In the rows, 128 means zero.
A: several groups of rows, each row roughly a mix of its group's hidden directions:
A (95 x 13):
[[142 170 124 146 177 112 106 125 164  86 131 139  82]
 [152 121 141 128 141 101 143 147 171 167 169  69 128]
 [119 169 123 124 136  96 136 103 173  93 174 125  86]
 [133 111 124 134 171 110 153 152 177 157 170 104 166]
 [163 164 102 129 174 164 107  79 151 111 123 140 115]
 [ 97 167 158 103  85 101 121 114  91  87 108 142 145]
 [109 160 110 120 174  91 100 120 166 131 137 174  97]
 [116 127 157 135 118 110 154 124 107 138 167  50 151]
 [152  93 128 135 114 138 148 105  90 194 151  93 118]
 [143 162 143  76 159  98  84 140 156 130 107 123  92]
 [132 102 114 170 119 121 173 119 144 166 186  99 134]
 [118  93 128 157 151 107 180 147 146 186 141 108 147]
 [127 137 119  87 176 103  85 158 163 120 100 163 122]
 [ 99 157 112 144 143 155 118 109 143  62 156 121  86]
 [103 123 166 162 149 100 170 137  98  89 113 117 169]
 [150 103 108 168 135 153 175 128 168 156 167 126 155]
 [107 156 115 129 114 145 125 127 176  75 175 118  90]
 [ 95 153  97 106 127 121 102 135 109  64 111 157  93]
 [146 139 133 135  76 174  91 154  80 114 109 149 140]
 [142 121  74 155 145 148  86  98 117 104 105 168 101]
 [157 183 128 151 164  94 118 126 162 119 115 135  80]
 [127 116 111 155 116 154 123 181 165 181 156 132  97]
 [104  68  93 160 119  98 129 169 130 144 135 164 132]
 [172 113 104 167 200 129 135 128 153 152 126 126 117]
 [151 129 101 120 144 174  77 143 165 128 133 133  75]
 [101 151 147  80 136 125 100 143 113  98  79 176 129]
 [117 171 104 127 110 127 128  96 158  86 186 119 101]
 [114 153 124  69 110  98 127  81 164 122 143 112  93]
 [113 125 122 113 139  76 104 160  94 146  70 160 127]
 [144  86  76 188 148 152 133 120 132 122 147 129 158]
 [120  81 153  88 127  93 103 166  92  98 136 102 128]
 [112 153 142  96 127 108  85 141 122 153  61 158 114]
 [ 99 180  85 122 117  86 110 117 129 110 129 156  84]
 [144 161 165 164 129  76 145 102 128 157 131 166 156]
 [ 84  95 130 150 103 137 158 140  80 108 127 144 178]
 [150 124 129 121 169  83 158 105 151 175  91  99 121]
 [105 127 132  98 146  63  86 154 102  95 106 132 130]
 [111 151 132  85 142  98  74 133 113 108  89 153  93]
 [ 78  92 151 105 108 130 167 120 131  94 149  82 145]
 [106 170 136 118 120 120 145  60 101 137 153 122  86]
 [ 95 128 144 129 110  78 172 145 143 191 126 118 136]
 [139 101 138 113 145 113 128 199 177 140 121 129 166]
 [131 145 152 193 162  96 157 148 103 104 116 140 155]
 [ 95 108 146 152  88 145 179 126  86 126 146 119 169]
 [ 94  90 126  92 113 104 167 112 141 182 139 105 149]
 [158 104 144 152 114 170 166 109 140 181 157  99 135]
 [124 145 102 160 144 148 160  57 121 139 170 127 118]
 [104 142  80 123 120 152 119 144 186 130 145  99  81]
 [ 99  74 131  79 116 137 140 122 125 174 101 100 151]
 [149 131 135  96 123  70 115 125  94 140 102 147 185]
 [119 157 144 177 168 135 130 112 194 123 147 105 138]
 [121 164 108 160 160 161 128  78 163 103 156 100 127]
 [112 133 146 142  73 115 164 100  99 157 160 105  90]
 [126 102  84 164 135 120 154 111 156 165 164 168 102]
 [110 127 151 118  84  93 172 110  88 142 125 120 178]
 [171 141  98 157 154 151  99  82 123 115 138  79 116]
 [130  94 147 116  89 132 179 119 118 144 124  64 149]
 [113 138 128 172 163 165 136 142 147 151  68 161 118]
 [127  96 125 142  84 157 140 164 127 122  92 191 138]
 [134 131 130  89 152 108  71 169 142 108  82 151 121]
 [130 103 157 123 105 126 139 196 183 156 121 134 126]
 [135 146 111 119 188 123  99 106 169  91 134 140  86]
 [135  90 121 172 189 158 115 160 112 125 111 147 150]
 [122 149 177  86 111 107 100 150 101 109 103  79 128]
 [100 156  99 144 134 137 120 152 205 138 131 118  92]
 [130 179 110 119  88 119 106 121 157 124 178 155  89]
 [108 152 112 118 149 148 106 115 149  45 145 114 127]
 [135  84 138  90 114 129 121 186 114 141  78 144 150]
 [155  90  98 130 147 154 113 145 139 204 115 138 130]
 [117 145 163 127  82 134 130 128  78  70 109 118 153]
 [ 86 133 115 120 155 107  84 110  72  85 110 130 138]
 [111 125 177 153 167 112 116 168 183 105 121 124 146]
 [125 174 131 141 138  70 121 109 112 136  95 180 149]
 [106 151 103 137 185 132  97 139 164 121  74 123 150]
 [147 144 133 108  76 159 152 113 147  80 175 148 133]
 [148 155 109 133 178 112 118  92 160  80 156 135  97]
 [125  74 107 177 104 100 139 147 120 155 163  95 127]
 [126 145 152  76 168 104 100 172 162 119 102 131 147]
 [155 190 136 117 135  96 101 118 144 117  88 135  83]
 [141 120 119 115 115  68 122 139 121 205 119 118 142]
 [145 128 174 130 108  59 140 132 100 154 134 162 149]
 [138  98 121  99 133  84 110 148  90 178  91 115 154]
 [130 123 109  78 111 153 112 168 175  90 109 127 162]
 [143 111 138 118 132  98 149 172 191 175 150 124 121]
 [ 93 133 146 116  73 126 155 112 110  81 171 114 148]
 [180 124 113 148 135 142 154  86 120  84 169  98 139]
 [126 183 131 121 114  94 124  90 119  69 155 152 126]
 [136 103 145 116  77 144 152 146 148 124 191 108  95]
 [119  93  88 180 128 159 164 112 125 130 148 164 158]
 [142 118  95 176 166 126 140 142 150 162 179 159 132]
 [116  80 132 111 170 111 163 122 151 169 101  87 133]
 [100 167 124 139 131 138 123 153 182  79 114 168 108]
 [141  99 139 131 110  94 140 145 128 207 148  99 116]
 [146 115 130 104  93  94 134 116 132 146 196  82 128]
 [127  95 138  92 119  66 108 165  90 155 113 118 134]]

which group is each row in? (one row of each group first):
[114 110  84 121 138 145 116 161 128 181  71 123 104] : C
[148 120  94 160 181 148  91 144 129 144 137 182 131] : U
[ 89 133 104 126 152 123  89 101  75  85 107 154 131] : Z

[117 158 144  76 168 117  83 143 129  96  88 142 136] : Z
[148  70 124 116 158 172 129 135 139 143  96  78 121] : U
[ 98 158  96 133 134 168 120 114 135  65 135 140  86] : C
[153 188 144 110 143 163 128  69 125 113 127 106 113] : Z
[104 152 127  86  77 120  99 143 149 175 120 143  93] : U
[176 172 112 134 158  85 139  87 157 129 136 124  99] : U
[122 117  97 132 139  85 124 125 160 170 152 162  72] : Z
[151 134 105 105 184 120  82 150 171 116 102 152 124] : Z
[136 190 115 139 115 129 140  75 153  94 155 156 143] : C
